In the data rows, 128 means zero.
Here are some points, each followed by its number:
[117, 170, 133, 58, 126, 89, 120, 118, 80, 145, 253, 68, 131, 116, 161, 115, 167, 40, 158, 189, 127, 73, 95, 95] 0
[165, 111, 186, 99, 134, 122, 108, 108, 124, 130, 114, 165, 126, 126, 97, 144, 99, 165, 75, 130, 93, 99, 99, 175] 1
[104, 157, 116, 93, 104, 110, 138, 154, 189, 148, 139, 87, 145, 124, 104, 114, 96, 134, 166, 126, 111, 117, 94, 125] 2
[157, 245, 138, 84, 126, 123, 73, 109, 122, 155, 241, 84, 171, 144, 144, 111, 186, 77, 153, 140, 206, 45, 106, 167] 3
[158, 93, 81, 182, 96, 168, 59, 223, 77, 164, 95, 175, 51, 158, 177, 207, 147, 146, 126, 129, 139, 101, 195, 32] 4
[152, 156, 128, 123, 125, 135, 163, 163, 64, 156, 120, 194, 93, 151, 155, 166, 125, 108, 85, 110, 130, 154, 157, 88] 5
[134, 142, 99, 166, 118, 148, 98, 144, 130, 126, 158, 107, 166, 145, 130, 160, 127, 131, 140, 116, 199, 112, 152, 91] 6
[85, 144, 164, 119, 133, 132, 144, 89, 150, 110, 174, 165, 212, 154, 108, 75, 139, 146, 120, 109, 170, 140, 122, 165] 7
[137, 51, 84, 163, 110, 144, 102, 159, 137, 99, 74, 172, 97, 88, 92, 117, 76, 161, 118, 116, 6, 166, 101, 83] 8
[83, 219, 255, 83, 125, 114, 168, 0, 232, 88, 184, 96, 255, 134, 116, 80, 35, 134, 127, 99, 220, 138, 48, 255] 9
[140, 171, 107, 67, 142, 96, 141, 132, 139, 146, 188, 127, 131, 163, 177, 91, 163, 88, 136, 119, 151, 87, 138, 107] 10
[171, 95, 121, 165, 115, 151, 138, 160, 105, 146, 122, 138, 86, 124, 134, 156, 148, 152, 106, 147, 116, 115, 127, 65] 11
[137, 111, 113, 110, 120, 142, 133, 131, 105, 122, 113, 103, 80, 135, 127, 126, 118, 118, 86, 166, 73, 86, 86, 86] 12
[167, 115, 57, 125, 139, 116, 87, 170, 124, 94, 109, 138, 81, 94, 163, 196, 182, 113, 160, 133, 101, 91, 188, 67] 13
[69, 113, 178, 102, 154, 108, 134, 97, 201, 95, 102, 95, 135, 114, 99, 59, 101, 154, 127, 115, 90, 117, 98, 225] 14
[213, 155, 43, 120, 119, 128, 72, 246, 37, 225, 201, 119, 69, 167, 167, 216, 255, 54, 161, 214, 242, 70, 213, 37] 15
New points follow, each followed by the number of its nearest point above, looking only along the 2 directions in which the numbered points spread most.
[120, 105, 59, 176, 132, 148, 118, 180, 92, 142, 122, 104, 81, 153, 139, 186, 173, 134, 153, 158, 109, 124, 137, 30] 13
[114, 97, 135, 182, 69, 154, 148, 100, 160, 107, 43, 197, 168, 153, 110, 157, 95, 153, 102, 119, 146, 214, 119, 134] 1
[132, 185, 86, 104, 173, 102, 123, 142, 121, 115, 193, 65, 116, 134, 170, 143, 197, 63, 190, 186, 202, 48, 204, 107] 0
[96, 112, 136, 116, 135, 86, 126, 109, 194, 132, 124, 123, 152, 114, 116, 89, 126, 162, 84, 105, 98, 167, 92, 164] 1
[80, 63, 125, 167, 134, 143, 160, 147, 138, 146, 106, 71, 85, 145, 139, 136, 116, 160, 135, 96, 109, 131, 105, 109] 12
[142, 163, 125, 155, 145, 150, 133, 124, 63, 129, 202, 115, 163, 175, 130, 168, 139, 100, 179, 196, 238, 83, 160, 80] 0
[161, 145, 101, 125, 102, 135, 102, 143, 138, 133, 127, 168, 126, 115, 136, 137, 113, 122, 143, 101, 124, 167, 181, 117] 12
[82, 112, 90, 148, 115, 158, 125, 151, 149, 130, 61, 137, 154, 111, 77, 104, 108, 135, 132, 116, 107, 156, 127, 140] 1
[140, 87, 125, 126, 190, 137, 150, 150, 120, 189, 148, 117, 83, 148, 104, 110, 183, 131, 101, 121, 112, 92, 116, 91] 5
[211, 174, 93, 122, 146, 103, 124, 159, 78, 169, 167, 177, 104, 166, 218, 180, 168, 95, 98, 141, 184, 90, 214, 78] 13
[65, 124, 191, 109, 147, 96, 180, 99, 187, 93, 110, 90, 188, 104, 94, 73, 49, 142, 131, 61, 108, 184, 65, 226] 14
[148, 92, 121, 111, 174, 92, 150, 113, 138, 160, 158, 114, 113, 108, 102, 97, 147, 120, 110, 97, 83, 110, 105, 191] 2
[119, 139, 159, 116, 118, 134, 100, 83, 120, 72, 103, 132, 172, 104, 137, 78, 83, 103, 112, 150, 127, 94, 120, 162] 2
